Rotation paths and how fast each direction turns (deg/step):
Each turn is a multiple of 5 degrees from 10 to 175, or 0.
Each row of a path follows its step; steps can be skipped.
path 1
step 0: [ -8   5   9  10  -3  -5 -11   3 -15  13   9  12 -22  20  17   1  -8   6
  -4   9   7   6  -4  -6   4  -2  -9  -5   2  -6  20  -6   7   0   7   7
  -9  17  30  -4  -2  -6 -16  11   4  10]
step 2: [  7   1  12   3  -5  14  -4  11 -14  11   2   5  -6   9   7  -8  -5  26
  15  11   6  26  -9   4 -18  22   2   3  -8 -10  12   8   8 -18  -1  -8
  -4  16  -3   9  -7  -1  -6  -4   3  -3]
step 3: [  6  16   0  10  -2   3 -19   5   1  -1   6  -6   8   2   7 -14 -18  20
   0   3   3  18   8  -6 -27   5  -3  11   6   1  21   3   5   3  -7  -1
 -10   2  11 -11  -9   0 -11 -26  -8   3]
step 4: [  6  -3 -16   5   9   8  -7   9  -8   3  -9  -1   8  -6   0  -8  -7   8
  -4  -9 -11   7   1   7 -27  11  17   6  12  -3  28  -7   3   0  -6  16
  -6   7 -12  12 -11   6 -22  -6  10  13]
step 5: [ -7   3  -4   9   2   4 -13  -7 -12   4   6  -5  12  11  -5  14   3  16
 -10  -5   4   4  -1   0 -23   3  16  10   6 -14  10  -7 -20  -8   0  12
  -5   6  -1   4  -9   5   4 -19  34   1]
step 6: [-11  -1 -11  10  13  -3 -15   3   6  23  12   0   1  -5  -2  -4  -7  12
 -11  -2   6   1 -10  -2  -1 -22   6   4  -9 -10  29 -15   0   8   2  12
 -15   9   0  -6   6   2  -3 -10  25  -3]
step 7: [-27   8  -2  12  10 -17 -18   8  -5  10  -4  10 -19  14  12  -3  11   7
  -4  -7  -4   2   1   4  -2  -9  15   0   7 -13  11 -19  12   6  16   0
  10   9   1   6   2   6  -6  -5  19   8]
step 8: [-11   6   3  10  -2  -2  -4   5 -17  36  -2  -1  -5   3   8   5   5   5
  -6 -12   8  16   5  11  -2  -3   5  -4  -6 -26  -4  -6   6  -6   2 -15
  10  19  -3  -3  19  -8  -7 -18   7  -3]
step 9: [  8  12   9  14  -3  -4   1   5  12  21   0   4 -23  -5   1 -10   0  28
   9   9   5   7  22   5 -12  -2  -1  -2  -2 -19   6  -1  21  -4   8   0
   1  21   2  -7   4   2  -4  -6   4 -12]
step 10: [  6  15 -12  12  -7 -16 -12  -7  -9  11   8   3 -12  -8   2  -8   2   9
   8  -1  -4  10  25   7  -4  15  -3   1  11  -7  10   9   3   8  -6   1
   9  22  15   6   0   5 -23 -19  -7  12]
Speeds:
[ 3 -5 -1  1 -3 -2 -1  0 -5 -2  3 -1  0 -5  6 -2  0  2  1 -1  3  1  5 -1
 -3  3 -3 -3 -2  0 -1  9  9  0  3 -4  0  5  1  1  0 -1  6  2 -2  4]  45
[-2 -4 -3 -3  1  0  6 -2 -7 -5  0  2 -4  2 -1  1 -1  0 -3 -3 -6  1  6  0
  1  3  8 -1 -1 -4  5 -4 -1  1  1 -2  2 -4 -1 -2  2 -6  1 -2 -5  4]  110
[ 2  2  1 -2 -3 -3 -7  2 -5 -5  4  3 -1  4  3  2  1 -1 -2  4  0 -4  1  2
 -3  0  2 -1  3  5 -2 -1 -2 -2 -4 -1  8  0  6 -6  2  4  4 -6  2 -3]  155
[ 1 -3 -5 -3 -2 -4  0 -4 -6 -6  2  3 -1  1 -7 -1 -1 -1 -5  2 -1 -2 -3 -1
 -1 -4 -5  1 -1 -6 -2  2 -1  5 -1  7 -3  4  4  4  0 -1  0  3  6  0]  60
path 2
step 0: [  2  31   1  -2   3  -6  22   0  13  -2  16  19 -22   8   4   5  -7  -9
   8  18  10   0   6   6  -6  -6  -6 -10  -8  -7  -3  27   1 -10  -1  -7
   3   8  15  -9  -5  10 -18   7   3  14]
step 2: [ 47   4  -1 -18  -1  -5  -4   0 -23   7   7   8  -4   1  17   5  -1  -2
   1   2  -6   7  15 -11   7  -6  -4   3   7  -2  -5   1  -5  -1  -5  -3
  13 -13   2  14   3  30   4  -9  -3  -7]
step 3: [-19   6  11  -6   7   0  18   9 -16  -3  -5  10  16  -2   0   1  14  15
 -15  10 -14  32  -4   9   5  -6  -5  11 -11   1   0  18   3 -13  12 -16
  -1   0  13  12   8 -15  16  -3   6  -9]
step 4: [-13  -2 -19 -12 -17  12   0   9 -20   2 -16 -15   0  17  17  15  -5 -13
  14   1  10   2  14   1  -8  -1  -2 -12  -5  -7  17   5 -11  20  -5 -22
 -14 -10 -15  -1   5   1   5   3 -10   8]
step 5: [  1  20   6   9  -5 -10  -3  -4   1  -4  -5   4 -25   7   8  19  15  14
  16  -3   3  -6 -11 -16 -19  -6 -12   1  -5 -10  13  -2   0 -17  16   1
  -6  23   8  20 -15  -2   3  -7  -3 -17]
step 6: [  4  10 -11  -6 -14 -15  -4  -1  21  12  18  -4  -1   8 -23  12   5   7
  -6  21 -15  25  -2   5 -14  12   3   0 -10   6   7   5  10   8   2  -8
   2  -3 -15 -18   1   9  -4   2 -24   7]
step 7: [ -5  11  30  -1   1 -12   3 -11 -16  10   3  20  -4  -7  13   7  -7 -12
  13 -21  -2  -6   7  12  -3  -6  11  22  15  -4   2  14  11  12   8  -5
   6  -6 -20   0 -14  16   0   8  -6  -2]
step 8: [ 22  -7  -4  -6 -16   0  17   0 -21 -23   9   2   7  13 -21   0  30  13
   2  -5 -10   3   2  -3  14  17   3  -2  11 -10  -6  15  -4   5   2  -2
  -2   3  16  -2 -16  -1   9  15  -4  -2]
step 9: [ -6  -9  12  -6   5   7  15  -6  12  -8  -6   6   0   1   3   9 -15  20
   0  -2 -11  16  15   3  -6  -2   8  -7  -2 -15  11  -1 -14  23  -9  -2
   7 -17  -5  38  11   0  10 -14 -10   6]
step 10: [ -7  19   8  -8   2  -2  -3  -5  -7   2 -11   4 -16  21 -10  20   4  -6
  -3  18  -8 -20 -16 -15  21 -23  -1   8 -12  -5  -6  14 -18  11   5 -18
 -16  -1   7  -1   0  -8  -8   1   0   2]
Speeds:
[ 2  2  1 -1  3  8 -1  6  2  7 -1 -2  3  0  1  3 -7  0  3  1 -1 -1  4  2
 -3  3  0  0  7  0  1 -2 -2  4 -2  0 -1 -2 -5  1 -6  4  2 -7  2  0]  145
[-3 -5 -1 -1  5 -1 -2 -4 -5 -5  3 -1  4 -3 -2  1  0 -1 -1  1 -3  1  2 -1
  6  0 -3  1  0 -6 -4  5 -8 -3 -7 -1  2 -3  0  4 -1  3  2 -4  1 -1]  55
[ 1 -4  1 -1  2  5 -3  1  6  8  7 -3 -3  1  2 -3  0  3 -1  1 -5  3 -2 -4
  2 -6 -4  8  0 -3 -3  1  1  3  4 -1  0  1  1  2  6  2  0  0 -4 -1]  100
[ 4 -3  0 -7  3  2  4 -2 -3  0  4 -3 -1  1  0 -1  4  2  3 -3  1 -2 -4 -6
 -5  4 -1 -5 -1  3 -3 -7  0 -4  0  4  1 -2 -1  7 -3 -1  0  0 -6 -4]  110
path 3
step 0: [ -4   0  -2   4 -17  13  -4   4  15  12  -2  14  13   8  -3   7 -11   4
  -4 -18 -11   8   3  15  15  -4  13 -11  -8  17  11  -1   8   7  12  -7
  -2  -3  14 -13  16  11   3  19  -8  24]
step 1: [  6  -5  11 -21  -2  10   9  14  11  -8  11  -3  -1  10  -3  15 -13  13
  -2   9  -6  -5  11  -8  -3  10   2   9   8  -2   2 -10  17   6   8 -15
  14  -8  -3   3  -4   2  -6  21 -14 -31]
step 2: [  8 -12   2  14 -11  -1   2  -6  -2   8  -4   0   4   4  -4   6  -7  -9
   6  -1  12  -6  13   3 -19   3   8   0   6   4   6   4 -15  14  -7 -19
  20   1   2 -14  -7   4 -11  -2 -35  23]
step 3: [ -3  -8  11   8  -1  23   8  -8 -19  13   4   5   2   3   8 -10  -2  -2
  -8   6  -4  11  13  13   7  25  14  -1  12  -3  -4  -9  12  -6  -6  10
  21   8  -6   9   1  15  17  22  -2 -10]
step 5: [  3   5  17   9 -11   0  -1   9 -15 -10  11  -2   3  15  10  27 -10  -2
 -14  12  -1  15   7   2   5  -3   4 -28  -3   7  -3  16   9   0   5  -4
  -2  14  10   7   9  21   5   9 -13   5]
step 6: [ -5 -16   7  -5  -5  -6  17  17   1  12  -7   0   7   6   8  10  -5   9
 -16 -11  -1  -5   4 -22  -6   8  18  17 -10  -5  14 -14 -11   3  27   1
   9   6 -16  -2  13  -3   6   7 -13   0]
step 7: [  9  16  -2   7   2  -1   0  -2  -2   4  23   7  -6   1   0  -6   6   1
 -12   7   1  -5   9  -4  19  -3  23   1  12  -8  13  19  -5  21  -7 -16
  13   8  -5   7  -1  13 -25   8 -17   0]
step 8: [  8  -1  -3 -26  -3   3  18  -1 -17  -3  -7   6  10   7  -2  -5   4  -4
  -1   8   1  18   3   4  10  13  -3 -10  10  18  18 -20 -11  -2   9   2
  22  11 -10 -17   0  16   9   1  -3  13]
step 9: [  4 -25  14   9  19   8   6  13  -2   8   7  10  -6   6  19  -1 -13   0
   6   0  -6  20  22   0  29  -6  -6   8  -3  -2  -3   5  12  16  -1 -12
   4   3  -9  -1  -2  -8  -8 -10  -8   0]
step 10: [ 13  -8  11   4 -20   7  -6   8 -15  -8  17  -9  12  -3   9  21  -1  -3
 -16   7  -7   8   2  -5  -3   7  -4  -5   7  11  -8  14 -30   0   3   7
  13   1 -14 -19  -4  -3 -13   8  10   0]
Speeds:
[ 1 -6 -1  0  3  2 -1  0  0  0 -1  5  5 -7 -4  1  3 -5  1  0 -3 -3 -5 -2
 -4 -1  0  1 -2  6  4 -1 -8  0  5  2  1 -3  1 -6  5 -1  2  1 -3  4]  175
[ 3 -1  2 -4  5  1 -1  0  4 -6  0  3  6  3 -6 -3 -1  3  0 -4 -6  9  2  1
  3 -7 -3 -3  4  1 -3 -4  1  0  0 -1 -2 -2  3  3  1  3  2 -1  1  3]  85
[-3  1  2  1 -2  1 -2 -5 -4 -2  7 -3  4 -3 -1 -5  0  3 -1 -8 -2 -2  3 -4
 -8  0  4  1  4 -6  2  0 -3 -2 -3  4  2  0 -5  2  1  0 -1 -4 -5  0]  85
[-4  1  0 -4 -5 -4  4  0  5 -4  2  1  3 -1 -3 -4 -2 -4 -3 -4  0 -7  2  0
  7  2  1  4 -1  7  2 -1  3 -3  1 -5  3  2  3  0  0  4 -4 -5 -2 -2]  55
[-3  3  2 -3 -2  4 -1  5 -4 -1  3 -3  0 -3 -3  5  5  2 -4  2 -1 -1  0  2
  0  1 -2  1  2  6 -1 -2 -3  0 -2  6  0 -1 -2  1 -5  9  7  2  2 -7]  155
[ 2 -1  3  4 -2 -5 -2  0 -4 -2 -6  4  3  1  0  3  4 -2 -7  0 -5 -3  3 -4
  1 -2  7 -4 -7 -1 -5  1  0 -7 -2  2 -5 -1  1  1 -1 -1  2 -1  3 -3]  55
